The rows below fall into families. The same turns and mirrors carry the whole set onto itself and the rows of a family onto each other. For each named row, which other rows are in its family? Write them in the order they are listed.
These 28 rows form 7 families of 4 rows each.
Dupif: [ 29.5 -16.3  -9.8   2.0  16.0  -5.9  16.3 -12.3  10.5  -9.9   5.4 -13.1
  13.8   4.7  -4.6  13.5   1.5  -3.5  11.7   8.5  14.0 -19.6  -4.3]
Pom: [ -7.3  20.3 -17.4   8.1  19.3   2.7 -17.5   6.6  -0.8   6.9  12.6   5.5
  20.2 -43.0  23.7   0.4  -9.0   8.4   7.0  -8.1  14.2  -2.1  12.8]
pak: [ -1.0   5.4 -11.4   3.7  -2.2   8.8 -12.3  -9.0  11.2   8.4   7.1   7.8
  16.6  30.7   2.0  10.6   8.5  -0.5  -2.1  -8.5  -6.9  -9.6   4.7]
Nin: [  1.1 -10.1   7.5  17.0  10.7  -3.3  -8.2  21.3  -7.8   8.5   6.6   3.7
  14.8 -36.4   2.3 -17.9 -20.9 -13.3   7.2  17.6  21.3  -3.7   3.6]
masom: [ 27.5 -19.1 -12.8   6.1  11.0  -2.6  11.0  -7.8   2.4 -13.7   4.5  -9.3
  13.7  15.2  -0.8  18.9   4.6  -7.7  11.7   4.8  16.0 -16.0  -1.3]
Tasa: [ -1.9 -10.1   2.2   8.6   1.8   2.2 -14.7  21.4  -3.6   7.1  -4.6   2.6
  21.0 -38.6   0.6 -12.9 -25.4 -10.9   4.1  11.6  17.2   1.5  -4.4]
bukab: [ -1.2   5.1  -9.3   9.0  -1.6   7.8 -11.1   3.3   5.5  15.7  19.4   9.8
  15.1  28.8  -5.2  10.3  11.8   2.7  -1.0  -8.0  -5.5 -11.7   7.2]
poduz: [  1.0  -9.3   7.5   6.9  15.2   5.1 -12.3  24.4  -5.0   8.9  -0.7   2.3
  11.4 -38.5   2.5 -18.2 -16.3 -12.5   5.7  15.0  19.7  -3.5   7.8]
luzed: [ 30.6 -13.9 -10.4   2.5  16.9  -3.3  12.8 -15.0   4.8 -10.5   4.3  -9.0
  17.7   7.9  -9.7  19.1   2.9  -1.1  15.0   5.2   9.5 -14.5  -1.4]
gireg: [ -3.4  -9.2   0.8  12.4   3.0  -1.0 -19.9  24.0  -1.6   8.6   3.2   6.7
  12.9 -34.5   5.3 -13.9 -18.5 -11.6   3.1  21.0  21.2  -0.8  -5.0]
lom: [ -7.0  13.6 -11.4   8.8  23.0  -1.6 -11.3   4.5  -6.1  13.7   5.7   9.9
  21.6 -40.8  22.9   3.5  -8.5   0.0  11.9 -21.8  15.2   4.0   8.7]
rik: [ 3.2  4.8 -5.7  4.6 -7.7  3.5 -7.2 -2.3  7.1 16.4 17.3  1.5 10.2 30.1
 -0.5  4.4 13.2  1.8 -0.4 -6.5 -2.7 -7.2 11.1]
fomo: [  1.9  -8.9   1.5  15.8   2.9   0.4 -16.3  21.2  -4.5   9.2   0.4   2.0
  12.8 -34.8   0.6  -9.7 -20.4 -13.7   3.7  25.2  16.3   5.3  -1.0]
Gelu: [ 24.7 -19.7 -12.9  -1.2  14.0  -8.2  15.0 -11.6  10.7  -6.4   7.8 -10.2
  11.4  13.3  -3.9  16.5  -1.0  -3.0   9.5   7.8   8.6 -20.0  -0.3]
menem: [ 24.1 -18.1   0.1   6.0  10.9 -11.0  18.0 -14.4   0.7  -3.2   4.6  -7.1
  13.1  11.2  -5.0  19.4  -1.8  -2.5  15.1  11.6  11.9 -17.4   0.5]
lemi: [  2.0   2.4  -5.0   6.8  -5.2   0.8  -8.0   3.0  12.2  17.4  13.0   7.6
  13.1  30.3  -4.0   8.0   9.8   4.7  -2.1  -7.9  -5.1 -13.4   2.3]
Sanu: [ -3.7  -5.7   4.8  16.2   6.8   4.5 -17.3  20.8  -4.7   2.7   2.0   9.3
  13.6 -38.7  -1.5  -8.6 -20.1 -13.7   4.8  20.2  14.5  -3.8  -6.8]
fibi: [  1.9   4.8  -7.9   7.7  -2.9   5.3  -8.4  -3.8   3.1  11.2  17.5   2.8
  15.8  29.9  -5.3  12.4  17.3  -2.3  -0.3  -5.2  -5.5 -12.6   5.0]
navuz: [ -7.4  17.0 -20.6   3.1  18.1  11.8 -15.2   5.5  -3.1   4.9   7.8   8.0
  20.9 -38.1  26.5  -2.6  -8.7   3.1   4.8 -17.5  15.5  -4.0  11.2]
Vodo: [ 24.8 -21.7  -5.9   1.4   7.9   0.7  15.1 -11.5   1.4   0.0   4.7  -5.8
   8.5  11.1  -4.1  23.5   2.1   0.1  12.9  11.9   8.0 -21.4   1.5]
Resu: [ -6.1  11.6 -13.3   2.3  23.6   9.0  -7.5   2.2   1.0  20.7   8.8   2.9
  21.9 -38.6  27.8   0.5 -10.3   3.2  12.7 -16.8  18.6  -0.1  12.5]
Lasus: [ 26.5 -16.0 -11.8   0.7  19.5 -10.1   8.3 -11.7   3.9 -14.7   3.6  -5.5
  16.2   9.7  -5.3  18.9   1.0  -2.0   8.8  11.2   9.3 -23.1   0.4]
kan: [-11.7  11.4 -13.0  -1.7  25.5   2.5 -13.7   8.0   2.0  11.8   9.5   5.9
  21.2 -41.0  25.0   1.9 -14.7   3.1  11.0 -15.3  15.8  -2.8  10.8]
dib: [ -8.7  14.2 -10.1  -6.3  26.1   2.7 -14.6   1.4  -1.8  12.4   8.8   7.0
  21.3 -38.1  26.5   5.5  -5.8   2.9  10.4 -19.4  16.4  -4.2  10.7]
Mar: [  0.6   8.0  -9.0   6.8   4.7   3.1 -12.2 -14.1  14.8  11.7  15.1   3.7
  15.2  30.0  -2.6   9.2   9.6  -3.4   1.4  -3.0  -6.1 -13.4   0.6]
Tal: [ -0.9   1.5  -6.9   4.8  -3.7  -1.5  -5.6  -4.6   9.3  10.9  22.7   7.5
  19.1  31.6  -3.3   9.3   8.5   0.4  -6.3  -9.5   3.8 -12.0   5.4]
gimi: [ -2.2  -4.2   4.1  15.5   6.2   4.4 -12.9  21.7  -6.8   8.5   0.0   2.1
  15.1 -41.9   2.2 -10.3 -14.1 -15.0   4.0  19.0  17.1   4.6   0.2]
Monez: [ -1.4  13.8 -11.5  -0.7  26.2   7.2 -13.1   2.4  -6.4  11.7  13.3   5.7
  22.0 -40.8  25.6   5.4  -8.4  -1.7   9.6 -16.4  21.1   1.2  13.2]

Which other rows belong to the same family as lom? masom, Tasa, Tal
Which other rows belong to the same family as kan? Gelu, fibi, gimi
Which other rows belong to the same family as menem? pak, Nin, navuz
Which other rows belong to the same family as Mar? Pom, poduz, Vodo
Which other rows belong to the same family as luzed? gireg, lemi, Monez

